In the rows, 128 means zero.
One turn moves every row onto another: examples first, then more rows asked
q697: [128  87 121 128 172 116 126  95 134  97 101 123 137 148]
q765: [126  89 106 123 141 107 153 106 102 114 137 157 116 126]
q158: [120 113 109 121 158 147 156 120 116 110 115 151 121 112]
q844: [135 107 104 124 142 141 145 113 118 130 117 161 133 118]
q496: [119  86 111 123 177 119 139 109 135 109 135 111 124 112]
q740: [109 112 122 123 188 116 142 106 142  91 131 126 124 122]
q190: [108 121  99 123 156 100 150 107 102 106 117 159 145 119]
q214: [154 108 121 120 153 120 103  98 126 119 118 149 126 135]
q228: [138  70 120 126 153 114 138 100 123 107 128 134 113 144]
q168: [125  99 111 118 169 100 129  97 144 112 138 107 130 128]
q276: [148 119 115 121 158 113 104 102 126 123 107 132 142 131]
q181: [142  85 100 122 148 121 138 109 126 133 132 121 136 115]
q812: [107 119 111 132 174 104 139 109 124 102  95 140 150 140]
q875: [127  93 105 118 140 108 151 101  99 108 138 157 120 123]
q802: [109 118 109 129 176 105 135 104 124  99  94 139 155 135]
q381: [126  90 123 132 173 112 130 102 137  99 101 124 134 152]
q487: [113 134 116 121 159 132 139 104 130 105 114 172 125 132]
q826: [128 129 106 114 153  94 109  98 115 118 132 151 125 120]
q183: [106 119 100 127 153 100 154 113 104 110 116 160 138 124]
q860: [132 132 104 117 158  96 107 102 120 123 116 134 141 122]
q820: [139  71 119 121 151 118 135  94 118 102 127 136 115 141]
q858: [142 116 118 115 149 109 107  93 120 115 134 160 116 127]
q563: [125  87 103 123 158 137 149 117 120 122 126 126 121 106]
q470: [110 128 122 122 177 134 152 113 130  93 119 151 122 122]
q237: [107 129 120 118 175 105 130  95 146  94 127 138 125 137]

q181 turns into q168
q820 turns into q697
Now find these:
q860 turns into q826
q740 turns into q470
q228 turns into q381

One turn moves every row onto another: examples first, then more rows asked
q705: [152 147 112 138 139 143 151 121 144 143 131 133 121 132 134 144 135 147
 142 122  98 123 128 140 128 125]
q63: [129 112 129 117 119 120 125 121 132 157 132 137 136 116 123 109 119 140
 137 170 127 114 126 134 115 126]
q519: [130 163 136 139 138 148 134 135 133 137 115 151 115 140 130 129 120 116
 134 110 122 126 100 131 139 109]
q508: [162 110 133 113 136 124 121 162 127 120 118 116 113 125 127 116 127 129
 119  92 125 123 114 111 130 128]
q393: [165 111 133 117 137 123 117 159 127 117 118 115 111 121 127 113 122 130
 125  96 123 124 112 113 128 130]
q851: [120 110 143 134 111 104 132 151 119 132 128 117 129 116 120 101 131 120
 130 146 135 100 118 112 113 128]
q494: [150 146 112 133 139 143 153 125 145 146 131 134 124 135 135 146 139 147
 136 119  98 123 131 137 131 124]
q449: [129 162 136 133 139 148 137 140 136 141 113 152 118 144 130 133 125 115
 125 108 122 125 104 129 143 108]
q792: [107 119 127 115 116 120 150 130 127 168 133 131 136 131 126 111 137 134
 114 154 132 107 128 125 123 117]
q661: [150 117 132 121 133 124 133 161 122 122 120 111 107 128 129 111 132 125
 116  88 127 120 109 108 130 124]
q665: [106 123 127 125 115 120 149 124 123 164 135 129 129 128 126 104 133 133
 124 157 132 108 122 127 119 117]
q352: [125 108 128 104 121 120 132 131 135 166 129 138 145 126 123 119 129 139
 117 161 128 113 135 128 124 122]
q822: [126 107 144 133 113 104 124 150 121 129 126 119 131 112 119 103 127 122
 135 150 133 102 119 114 113 130]
q81: [118 106 143 124 112 105 136 159 122 139 126 119 136 122 121 109 139 120
 117 140 135  98 124 108 120 125]
q619: [148 147 112 135 138 144 155 124 144 146 131 133 123 136 135 146 140 146
 135 118  99 122 130 136 130 123]
q377: [116 110 143 131 111 105 136 155 120 136 127 117 132 120 121 104 136 119
 122 141 136  98 120 109 116 126]
q353: [148 120 132 127 133 124 134 157 120 119 122 110 103 126 130 106 130 125
 121  88 128 119 106 110 127 124]
q594: [136 162 137 140 139 148 128 132 135 134 114 152 114 136 129 127 115 118
 141 116 120 128 100 134 137 112]
q380: [134 157 136 125 140 149 132 144 139 144 111 154 124 145 130 138 126 118
 121 107 121 126 108 128 145 109]
q877: [144 158 138 136 141 148 120 132 139 132 113 155 118 134 127 131 111 121
 143 119 118 130 102 136 137 115]
q236: [124 102 143 118 114 105 130 161 126 140 123 122 141 122 119 114 137 122
 116 141 134 100 128 108 121 127]
q565: [147 149 112 137 138 143 156 123 143 146 132 132 122 135 135 144 139 146
 137 118  99 122 129 137 129 123]
q172: [158 118 133 128 134 123 123 153 122 114 121 111 102 120 128 105 121 128
 132  97 125 123 105 114 123 129]
q28: [131 108 129 108 120 119 125 127 135 161 129 138 142 120 122 116 123 141
 128 167 126 115 131 132 120 125]
q472: [147 149 112 139 138 144 155 122 143 144 132 132 120 134 136 143 137 146
 139 120  99 122 128 138 128 124]
q13: [142 152 137 120 142 149 126 144 143 142 109 157 128 142 128 142 121 120
 123 111 119 128 111 130 146 111]
q33: [151 120 132 130 133 123 129 154 119 115 123 110 101 122 129 104 126 125
 128  93 127 121 104 112 124 126]
q371: [115 113 128 107 119 121 142 133 132 169 130 135 142 131 125 117 136 137
 112 155 130 110 133 125 125 119]
q774: [153 145 112 134 139 143 151 124 146 145 130 134 124 133 134 147 137 148
 138 121  97 123 131 137 130 125]
q10: [149 150 137 122 143 148 118 141 144 139 109 158 127 138 127 141 115 122
 130 115 118 131 111 133 144 114]
q527: [135  99 145 120 115 104 118 156 128 133 122 124 140 114 118 112 128 125
 128 150 131 104 126 113 118 131]
q657: [150 149 112 139 139 144 153 121 143 143 132 132 120 133 135 143 137 146
 142 122  98 123 127 139 127 124]
q154: [163 113 133 122 136 123 117 155 125 114 119 114 107 118 127 109 120 130
 131  98 124 125 107 114 125 130]
q90: [149 152 138 128 142 148 116 136 142 134 110 157 123 134 127 136 111 122
 139 119 118 131 106 135 140 115]
q692: [133 103 144 127 114 104 119 152 125 131 125 122 136 112 119 107 125 124
 134 152 131 103 123 114 114 132]
q861: [131  99 144 116 116 104 123 160 128 137 122 124 142 118 119 115 132 124
 120 146 132 102 129 110 120 129]
q149: [120 118 129 126 117 121 133 117 126 155 135 132 130 118 124 102 121 137
 139 169 128 112 121 133 113 123]
q699: [111 123 128 129 115 120 143 119 123 158 136 129 127 122 125 101 127 134
 133 163 131 109 120 130 114 121]
q179: [155 113 132 115 135 124 128 163 125 122 118 114 111 128 128 115 131 127
 114  88 126 121 113 109 131 126]
q499: [154 146 112 136 139 143 150 122 145 144 131 134 123 133 135 145 135 148
 141 122  97 123 130 139 128 125]

q527 turns into q851
q661 turns into q393
Now find these:
q449 turns into q10
q352 turns into q149

